Here are some points, one per row:
[-12  22 -13 -53  23  57 -13 -40 -15  17  33   5 -27 -49 -25   4 -47  17
  30  23 -38  10  92 -78  27 -42   4 -40  50  43 -19  19]
[-11 -46  11 -37  80  38  14 -11   4  -1  19  -1  -5  53   0  51 -35 -62
 -45  33  45  75  -8  27 -41  24 -16  11  -7 -13   3 -22]
[-14  56  -2  38   9   7  -4  61  45  51  34 -21  50  20  26 -66 -22   4
  -4 -27  30  -2 -16 -66 -19 -60  28 -13 -30   3  61   4]
[  52    1  -56    5   57  -34   -6  -49   17   70   31   94   33   31
   36   -7   77  -45  -21   22   42    2 -114  -90   23   11  -92  -41
   38  -98   83   14]
[  6   0   6  48   6 -33  -1  25 -21  22 -32 -45 -16 -26  13  -7 -44   7
  45  32 -53  66  65  61 -32 -32 -31  22 -11  73   4  41]
[ 26   4 -34   2 -44  15  56  18 -95  32  28  49   1  12  17 -33 -80   1
  16  42 -14 -18  52  44  27   2   2 -54 -31  61   3  45]
[-15 -50 -68 -14   5  47 -58 -36  32  60  46  10   0  18 -42 -39 -55 -20
  43  35 -16  -5 -20  -9 -16   6  44  24  13 -25 -90  20]
[ 11 -19   9 -38   8  -7 -18   4 -13 -17  -2 -39  32 -28 -11  18  52  -4
  24  45  46 -62  59 -24  50 -22   8  34 -28  12  14  76]
[-14  -6 -59  11   3  24  65  79  -2 -10   2  20 -25  -5 -29   7  53  11
 -12   4   3 -62  24  46  -3 -42   0  29  29  42  -6 -60]
[  8  60   5  50  53  -7 -57  24 -98  30  -7  28 -19 -27 -16  72 -14  17
  17   9  54  -1  45 -15  -6 -27  42 -11 -58  46 -30  92]
[-20  26  31  49  -2 -49 -61  89  -8  10  69 -20  -6 -23 -51  39 -63 -34
 -40  -5 -13  -5  26 -31  32 -23  35 -12  28  36 -11 -63]
[  78   15   44   -5  -16    3   10   56  -19   -2   11   77   39   15
  -31   -6   25  -16   27 -102  -59   12   47   32   40  -26  -29   52
  -54   17   -2    9]
[   1   49  -18   -1  -29    0  -62  -45    8  -40   36    1   63   17
   18   23   16   40    9   17  -19   28   75   19  -32  -74  -47  -40
  -43   10 -108    7]
[-44  19 -46 -23 -18 -39 -51 -35  36  38  54  -3   0   8 101   2 -41 -32
   8  40 -12  59   4  52  21  58 -12  48  44 -12  31  33]
[ 64   7  27  63 -47  60  34  61 -53 -11  -8 -99  24 -38  43  39  15  -6
 -44 -59  15   3  25 -42  37 -33   5 -32 -28   6 -19  21]
[ 16 -50  17  -1 -26   8 -46 -75 -33  57 -11  48   6  41  59 -19  -9 -32
  14 -14 -52 -15 -50  37 -16 -22  50  42  70   6  13  25]
[ 28  51 -41 -34 -43  45  61 -24  -6  65  37 -18 -39  25   6  38 -41   7
 -74  37 -16   2 -16 -15 -23  -1 -22  24 -32  -9 -19  50]
[ 58   2  -8  -5  -5 -67 -22 -12 -41 -29  -6   0 -10  -9  -8   6 -23  39
 -14 -36  39  -3 -14 -11 -63  18  53  47  17 -36 -51 -18]
[  1 -26 -22  65  22   3  50 -21  18  27 -19 -11  52 -84 -48  41  19 -47
  13  -3   7 -47  -9  -7   0  34  25 -44 -28  15  26 -29]
[ 20 -48  46 -15 -56 -27  39  17  18  17 -10  -5   2 -51  -4  75 -86  35
  86   7  32  21   6 -37 -10 -61 -35   6  41  33 -15  11]
[-10 -16 -60 -38 -31  28   3  10  -7 -48   8 -60 -17  41  -1 -10  58 -22
  10 -34 -28 -31   3  36 -15 -13  26 -12  11  -3  19 -71]
[-51 -43 -26 -10 -90 -77  36 -38  52 -71 -28 -18 -28  -9 -20  -7  17 -33
   8 -44  28  28 -43  41  26 -23  13 -60 -93  -7  22 -42]
[-38 -42 -18  -7   3  17 -56 -37   8  -3 -13  28 -69  63  91 -30 -48 -14
  42  64   6 -61  14 -30 -13  12 -22  60 -24 -71  -9  19]
[-26  62  27  43 -48 -25  18  14  -3   7  60  42 -33 -19 -10  38 -62   1
   8 -39  23 -17  86  25 -14  21 -26  26  79 -42 -96  89]
[ 12 -21 101  15 -53   6  -3 -17  22 -18  45 -43 -36  76 -92 -37  64 -33
  31 -13  37  -5  12  24 -73  43  11 -16 -38  32   2  -1]
[ 17 124  22 -15  -1  52 -17  30  48   5 -88  49  54 -55   3 -25  33 -60
 -27  45  78 -10 -96  42   3  -4  26 -26  31 -25  62 -51]
[ 55  25  -4  56  30  37  -8   3  47  -5 -57 -31  15 -24 -17  27  10  20
 -43 -44 -40 -31 -10  47  33  49 -79 -15  -1  25 -23 -11]
[ 74 -23   3   1  35 -41  11   0  28 -36  21  50  -7 -35   9 -16  -3  70
 -52  -1  65 -38  67  40 -13  -6   1 -58   7  52  47 -62]
[ 22 -26 -30 -29  31 -18 -14  14 -78  -1 -45 -66  39 -67 -37 -89  46 -21
 -65 -36  70 -20 -10  10 -24 -10 -40   1  15 -27  42 -37]
[ -35  -11   18    5    5   41    9   69  -28   23   28   15   45  -16
   59   48    8   52   -1  -24  -30   25   85  -60 -115   -1    8  -61
   34   26    5   30]
[ 78  58  -5 -40  41 -42  50  63  -3 -59 -93 -10  84  36 -74   9  12 -41
 -23   4 -26 -28  25 -59  19  -8  48 -58  -5   3  35 -85]
[ -8 -14   1 -14 -29  42 -70 -14   0  46  -7 -12 -64  20 -29  42 -49  50
 -28 -34 -28  39  12 -41  20 -42 -51  28  11  11  48  26]
[-40 -47 -24   5   5   1 -29 -16  21   7 -66  27  21  34   2  33 -81 -20
 -13  24 -51 -30 -27  -1 -81 -10 -54  66 -20 -54  13  54]
[ 101   47    8   12   -4   11  -37   57   28  -52  -33  -37   13  -23
   -8   49   84  -31  -91  -48   45  -80   -1  -18   69    1   16 -126
   24   78   50  -77]
[ 42 -48 -18  26  19  24 -13  18  64 -15 -36  69 -53 -45  15 -25  49 -53
 -28  -3 -23  54 -36 -52 -13  16  62 -18 -42  39 -42   9]
[-46 -61  31 -56  74  -7 -19  58  -9 -12  91   8 -30 -28  15   0 -11  31
  21  73 -52   3 -60  55  -2 -62 -37  -1  -4 -47 -54  83]
[  3   5  19  70   9   8   1  32 -42 -21 -19  23 -23  44 -36   2   4  66
  -9  48  10 -25 -61 -13  30  21  11 -12 -20 -18  52 -38]
[-13  56  19 -12  -4  11  10  -8 -64 -72  41  26 -45 -73  41  38 -16 -23
  62 -31 -49 -11  13 -46 -56  28 -58  40 -44  35   4 -27]
[ -9   2  54 -41  23 -34 -23 -25  -1 119  -1  -7 -62 -12  45  -9  -3 -15
   2  19 -61   2  51   3  18  -5  17  -4 -27 -93  -2 -10]
[ -63  -41   14 -108  -42   -7  -23   32   -9    6    8    5   64  -18
   26   -1  -26   22  -18   21  -17    8    8  -21   23  122   -7   41
  -10   13  -39   62]
[ 39  -1  44  15  19  26  38  15  17   4  37 -67 -26 -11  52 -17 -99  -1
 114  25 -27  -5  71 -20  -9  24 -11  10   7  12 -71  13]
[  56  -36  -33   64  -24   12  -56  -30   -3   26  -10   85   63  -49
  -16  -74   85  -24  -98  127    8   81 -127  -56   49   31  -21   45
   86 -105   93  -50]
[-45  -1  74  53  51  33  34 -38  25 -27 -17  42  54 -25  30 -43  22  21
 -93 -38  36 -31 -17 -25  46 -23  31  17 -37  10 -22 -83]
[ -25  -55  -38   -2   42   24    0  -25  -24   47  -56   56   66   82
    9    2  103  -32    7   16  112   96 -125   17  103   26  -25   30
   27  -70   36 -103]
[   3  -16    5   14    3   57   13  -52  -24  -18   20   20   29  -37
  -14   35  -40   20   21  -36  -29   29   43   33   -7    1   48  -45
   29 -126   32   33]
[-79  21  47  10 -42 -27  21 -24 -12  13 -65 -30 -22  33  -9 -24  34  13
   9 -13 -34 -40  -8  18 -24   5 -24 -71  25  52 -59 -22]
[  0  18 -13 -48  -6  32 -24 -24  51  57  32  15 -17   5  29  -7  -2 120
  79  42  -8   4 -49  10 -24  56  21  66 -11 -63 -19  14]
[-108  -24  -43  -52   -6  -84   81  -22   55 -122  -70  -62 -112   94
  -59 -124   19   26   44 -126   22   37  -14   40   20   39    4    1
    6   25  -21   56]
[-87  20 -24  16 -11 -69  73 -41  53 -90 -27 -85 -68  56 -19  21  80  33
  26   8 -22  -4  25  49  17   4  54  66   2  24  35   0]
[-59  23  21 -40  20 -75  58 -90  17 -77  34 -99  11  62 -43 -42  15  -2
  25 -55 -37   4 -99  59  11  21  45  37   1 103  -6   6]
There is one direction along which these points spread out most. Take the direction at right angles to it along which they spread out most. Go by this last direction. How far along it is each point below, from 0 to 99? 50 is the average, and the first point above lies past it. One standard deviation of the points above along it is 16.
[ 55  25  -4  56  30  37  -8   3  47  -5 -57 -31  15 -24 -17  27  10  20
 -43 -44 -40 -31 -10  47  33  49 -79 -15  -1  25 -23 -11] 41
[   1   49  -18   -1  -29    0  -62  -45    8  -40   36    1   63   17
   18   23   16   40    9   17  -19   28   75   19  -32  -74  -47  -40
  -43   10 -108    7] 51
[ 20 -48  46 -15 -56 -27  39  17  18  17 -10  -5   2 -51  -4  75 -86  35
  86   7  32  21   6 -37 -10 -61 -35   6  41  33 -15  11] 55
[-40 -47 -24   5   5   1 -29 -16  21   7 -66  27  21  34   2  33 -81 -20
 -13  24 -51 -30 -27  -1 -81 -10 -54  66 -20 -54  13  54] 68
[ 78  58  -5 -40  41 -42  50  63  -3 -59 -93 -10  84  36 -74   9  12 -41
 -23   4 -26 -28  25 -59  19  -8  48 -58  -5   3  35 -85] 26
[ 39  -1  44  15  19  26  38  15  17   4  37 -67 -26 -11  52 -17 -99  -1
 114  25 -27  -5  71 -20  -9  24 -11  10   7  12 -71  13] 55
[-12  22 -13 -53  23  57 -13 -40 -15  17  33   5 -27 -49 -25   4 -47  17
  30  23 -38  10  92 -78  27 -42   4 -40  50  43 -19  19] 58
[ -9   2  54 -41  23 -34 -23 -25  -1 119  -1  -7 -62 -12  45  -9  -3 -15
   2  19 -61   2  51   3  18  -5  17  -4 -27 -93  -2 -10] 67
[ 16 -50  17  -1 -26   8 -46 -75 -33  57 -11  48   6  41  59 -19  -9 -32
  14 -14 -52 -15 -50  37 -16 -22  50  42  70   6  13  25] 66
[ 11 -19   9 -38   8  -7 -18   4 -13 -17  -2 -39  32 -28 -11  18  52  -4
  24  45  46 -62  59 -24  50 -22   8  34 -28  12  14  76] 48
